Each row is where one point has got to under a steady rotation. How many ticks took it there?
The counts run from 0 to 173.
[164 101 138 123 138 143 112 136 147 146 103 107 122 129 154 120 139 144
 169 133 170 120  62 120 121 177  78 149  82 158 106 133 143] : 135
[ 92  90 149 124 141 127 104 131  90 133 131 148  96 123  62 108 147 135
 153 104 111  99 120  79 155 124 125  92 133  91 136 120 168] : 172
[137 146 134 112 129 111  99  82 123 116 120 129  71 170 147  71 164  95
 149 111 141 123 114 118 171 142 107  93 123 130 148 122 153] : 24
[131 133 141 123 133 141 120 128 181 105 138 117 118 160  94 150 150 138
 126 144 144  97 114 107 155 192  91 132 164 170  74 140 140] : 132
[165 115 159 137 136 145 179 121  79 138  96 117 100 146 161 172  97 152
 170  88 148 123  99 117 107 115 111 108  87 143 113 151 163] : 3
[134 113 134 121 108 159 163 130 130 105 137 144 160 162 103 130 181 117
 200 134 144 126 182  91 119 156 115 115 166 149 126 104 102] : 64
[129 105 114 159 122 102 141 116 143 122 126 128 115 107 140 118 160 127
 149 168 130 125  77 145 143  90 142  79  90  81 164 137 199] : 164
[110 192 107 156 116 113 185  66 143 124 101 135 127 136 146 158 117  92
 123 164 142 119 134 143 150  99 158  73 132 122 125 142 148] : 8
[158 120 101 115 144  99 142 117 148 146 114  60 113 123 175 121 129 149
 158 162 170 122  96 153 120 140  87 150  82 162 116 112 105] : 137
[134 129  95 155 120 120 198 134 138 141  92 112 170 128 164 137 185  92
 150 159 154 156 126 123 114 121 127 138 112 103 163 143 120] : 73
[139 153 113 139 146 157 174 112 127 113 141 123 126 156 142 133 190  79
 201 122 156 118 141 113 124 120 118  75 150 139 138 124 144] : 157
[123 135 147 106 139  96 107 111  98  99 144 121  51 170 163 114 156 107
  92 119 109 121 109 104 147 133 113 123 121 122 122 102 175] : 22
[126 101 119 179 120 123 157 112  93 134 143 131  78 175 118 144 156  95
  84  97 115 122 141  93  80 168 147 126  94 135 128 113 121] : 19
[142 111  90 149 116 120 189 127 140 119 107 127 170 133 168 131 179 106
 181 165 166 155 101 129 130 124 126 117 110 109 161 154 152] : 72
[112  95 123  94 114 123 143 132 124  98 155 142 145 136 121 122 143 135
 185 178 127 102 172 103 151 115 145 119 166 140 123  68 129] : 62
[134 173 106 144 124  91 186  74 123 113 117 119 125 134 176 157 107 113
 120 164 134 117 140 155 161  93 153  82 136 134 128 135 144] : 7
[136 136 172 145 133 153 190  93 112 128 119 112 107 168  91 154 108 158
 163  87 138 117 107  97 129 119 111 103 138 160 113 163 160] : 1
[ 97 109 113 188  95 119 134  84 113 117 185 143  86 131  96 120 132 131
 150 130 144  98 117 137 145 141 167  90 108 118 155 106 137] : 16
[122  84  87 152 136 147 107 134 114 129  96 138 118 111 151 156 160 133
 139 152 134  89 169 127 146 193 123 146 127 151 119  76  83] : 128
[144 161 127 133  94 145  97  92 130 160  59 129 134 123 144  85 132 114
 137 148 153 120 152 166 152 161 100 111 122 100 171 127 104] : 119
[140  92  71 103 142 124 104 156 107 128 161 123 124 123 154 111 130 137
 152 144 143 108  94 119 121 199  97 123  76 151 114 119  99] : 43
[ 76 114 156 117 153 117 129 132 103 127 138 142  89 117  57 121 147 128
 115 120  95 102 120  72 150 112 131 102 137  95 123 127 169] : 171
[115  89 147 166 128  73 166 145 106 139 140  97 127  97  99 161 155 165
 149 107 123 148 138 116 138 154 146 116 106  93 159 106  80] : 82
[138 157 124 122 130 117 110  73 123 138  93 126  90 168 136  66 161  82
 163 108 148 134 119 123 151 150 111  83 112 121 167 143 129] : 25
[117 105  92 123 132 145  99 108 111 123  89 153  98 135 124  93 107 147
 129 154 111  93 154 168 132 113 134 113  80  82 148 142 192] : 32
[ 94 162 130 129 128 119 200 140 140 130 112  89 158 108 140 158 166 107
  93 169 133 150 138 105 112  96 120 160 129  87 136 135 114] : 75
[149 153 138 110 104 135  78  92 131 130  65 140 100 155 153  85 125 116
 130 148 141 116 134 151 184 128  95 126 150  99 146 114 163] : 117
[110 123 106 107 128 141 110 112 114 120 107 136  89 142 112  89  92 152
 108 162 112  87 141 166 128  98 127 126  84  91 133 163 197] : 31
[138 162 126 156 112 168 161 129 108 143 108 149 132 156 114 149  71 137
 140  87 148 147 106 134 112 116  98  92 118  80 126 180 156] : 95
[ 62 144 135 130 145  98 164 127 111 146 143 113 104 110  86 141 157 102
  69 159  86 115 145  82 120 110 145 118 128  94 133 126 117] : 169
[153 111 136 109 108 121 164 150 146  81 156 120 148 146 165 136 150 149
 181 159 146 140  87 131 150 118 106 113 115 120 152 150 198] : 70
[136 182 144 135 122 161 188 138 138 136 135  93 122 129 144 142 178  98
 149 107 136 143 142 112  73 140  87  81 119 105 120 144 128] : 159
[144 140 116 161 112 140 142 152  86 151 111 149 117 115 164 157  68 151
 114 104 130 144 111 146 113 118 121 105  79  65 125 131 157] : 97
[101 143 165 145  98 143 103 152  93 156 136 161 100 120 115 132 103 100
  75 108 133 130  99  72 116 176 104 139 123  96 117  93 117] : 105
[116 113 123 136 101 120 107 121  92 126 196 133  69 159 126  85 102 144
 133 121 143 109  86 116 176 153 108 128 139 115 152  79 125] : 108
[101 136 160 132 106 124  98 152  92 152 163 143  85 116 128 127  98 119
  89 113 132 119  89  82 135 168 108 143 115 107 130  75 120] : 106
[121 144 121 135 135 134 120 126 168 108 139 108 113 157 107 158 154 139
 108 149 136  92 142 114 153 202  90 140 166 160  75 124 111] : 131
[170 125 102 151  94 142 150 110  91 164 106 114  99 212 125 104 132 114
  91  99 117 145 137 136 103 174 106 151 130 132 136 112 105] : 112
[117 183 132 142 126 154 178 105 111 135 131 129 130 173  95 130  71 139
 140  99 150 135 122 132 138 119 107  87 140  84 126 189 139] : 94
[156 139 121 125 133 105 175 116  86 116 106 102 111 124 218 165 102 143
 145 129 136 122 123 150 135 101 120  94  91 136 129 120 139] : 5
[137 143 100 154 110 110 141 147  85 152 114 144 116 106 187 156  65 145
 100 132 125 137 118 153 135 117 130  94  86  56 137 105 146] : 98
[114 144  72 156 108  90 138 113 115 118 135 150 120 131 162 152  87 124
  93 160 129 126 130 157 177 118 163  90 141  76 146  95 123] : 100
[151 142 117  80 111 115  95 144 158 150  84  98 139 111 155 101 129 138
 144 138 127 140 120 126 122 111  79 121  95  93  69  74 127] : 51
[119  89 148 176 122 105 146 147 110 142 124 109 140  84  93 141 159 151
 177 110 138 141 130 111 145 141 149 106 104  72 160 104  98] : 81
